In the rows, 100 means zero.
Families of rows that turns and mirrors carry onto each other, the same ones carrying the whole set onto itself: the rest of each named row's family, in list order
3 families of 5 rows
kadup: [110, 94, 94, 83, 115, 123, 91, 84, 106, 95, 70, 110, 85, 94]
far: [110, 112, 84, 88, 100, 113, 100, 102, 77, 100, 92, 81, 99, 96]
fisa: [120, 94, 110, 84, 108, 113, 76, 86, 112, 89, 91, 90, 101, 79]
Kiza: [97, 107, 112, 93, 73, 106, 110, 99, 107, 69, 111, 86, 113, 98]
Felav: [98, 122, 93, 99, 83, 110, 115, 110, 76, 90, 102, 94, 111, 104]
rin: [95, 111, 113, 106, 83, 111, 110, 96, 108, 80, 83, 138, 113, 103]
bol: [106, 96, 103, 79, 92, 113, 96, 92, 103, 80, 101, 70, 97, 89]
rales: [84, 109, 101, 93, 78, 114, 126, 98, 100, 74, 88, 108, 101, 113]
nis: [115, 101, 122, 101, 98, 108, 75, 89, 118, 87, 94, 117, 119, 80]
vug: [104, 125, 104, 114, 86, 105, 104, 110, 85, 93, 98, 122, 126, 99]
pani: [119, 118, 105, 111, 104, 107, 83, 103, 89, 106, 87, 129, 120, 88]
ped: [104, 110, 125, 105, 78, 103, 96, 98, 115, 74, 105, 115, 126, 90]
Dob: [122, 110, 92, 95, 115, 115, 81, 97, 83, 110, 84, 102, 101, 85]
veget: [94, 100, 89, 78, 96, 121, 113, 90, 97, 83, 80, 90, 85, 106]
vav: [108, 102, 109, 100, 103, 117, 87, 88, 112, 92, 72, 139, 106, 93]

The rest of the family of Dob: far, Felav, vug, pani
The rest of the family of vav: kadup, rin, rales, veget
The rest of the family of bol: fisa, Kiza, nis, ped

Families of rows that turns and mirrors carry onto each other, the same ones carrying the whole set onto itself: the rest of each named row's family, in list order
7 families of 4 rows
bopot: [86, 112, 106, 102, 110, 118, 82, 115, 107, 95, 83, 126, 93, 111]
kesa: [95, 104, 108, 98, 99, 83, 113, 94, 107, 108, 109, 107, 73, 122]
mak: [105, 97, 86, 62, 99, 104, 103, 110, 125, 100, 93, 136, 69, 88]
muzom: [103, 93, 99, 82, 85, 100, 114, 72, 113, 92, 84, 125, 111, 91]
tefum: [112, 108, 78, 74, 95, 98, 110, 105, 129, 109, 85, 139, 80, 80]
Zezin: [86, 103, 111, 97, 105, 80, 128, 107, 104, 113, 107, 108, 88, 109]
Vopo: [88, 92, 94, 88, 80, 105, 124, 74, 110, 92, 82, 107, 98, 102]
firu: [93, 119, 116, 93, 102, 79, 122, 111, 103, 111, 100, 114, 73, 101]
fome: [113, 88, 77, 76, 110, 116, 108, 102, 110, 116, 89, 131, 73, 96]
Nago: [93, 104, 105, 100, 111, 120, 82, 112, 112, 90, 81, 123, 106, 109]
buzu: [89, 101, 106, 87, 86, 104, 112, 71, 114, 91, 75, 123, 110, 96]
ganin: [96, 117, 117, 93, 107, 84, 117, 113, 102, 107, 110, 109, 84, 108]
tuma: [96, 90, 99, 100, 80, 97, 116, 73, 111, 100, 85, 119, 110, 98]
tegab: [91, 115, 105, 103, 107, 77, 119, 109, 105, 119, 93, 104, 92, 94]
sepu: [105, 87, 88, 65, 97, 88, 107, 114, 113, 101, 93, 134, 67, 89]
Godas: [96, 90, 86, 66, 96, 89, 106, 105, 114, 103, 84, 141, 73, 88]
Kabo: [87, 110, 106, 91, 110, 112, 77, 113, 135, 98, 94, 125, 96, 105]
lebo: [91, 119, 100, 90, 121, 121, 94, 108, 122, 92, 88, 115, 88, 122]
Sed: [102, 112, 104, 91, 121, 123, 80, 112, 118, 100, 83, 126, 94, 105]
vates: [116, 92, 92, 72, 105, 108, 114, 106, 113, 104, 84, 141, 67, 97]
Felu: [84, 88, 98, 101, 103, 93, 105, 72, 124, 103, 85, 124, 111, 96]
seno: [88, 101, 103, 102, 99, 96, 133, 110, 102, 112, 111, 121, 72, 106]
fanan: [98, 97, 99, 95, 96, 108, 134, 90, 125, 111, 83, 111, 117, 87]
guzo: [84, 104, 88, 88, 113, 117, 79, 113, 127, 110, 102, 117, 98, 100]
Davo: [99, 113, 96, 99, 107, 133, 86, 110, 106, 102, 84, 126, 90, 93]
zizok: [98, 103, 105, 97, 100, 89, 118, 90, 120, 110, 106, 91, 73, 107]
tar: [89, 95, 87, 57, 115, 97, 98, 103, 121, 106, 92, 127, 70, 85]
Kose: [93, 97, 98, 94, 87, 98, 125, 89, 117, 107, 85, 133, 123, 94]

The rest of the family of mak: Zezin, tuma, Sed
The rest of the family of Davo: Vopo, tegab, tar
The rest of the family of kesa: Kabo, vates, Kose
The rest of the family of buzu: bopot, firu, Godas
The rest of the family of muzom: Nago, ganin, sepu

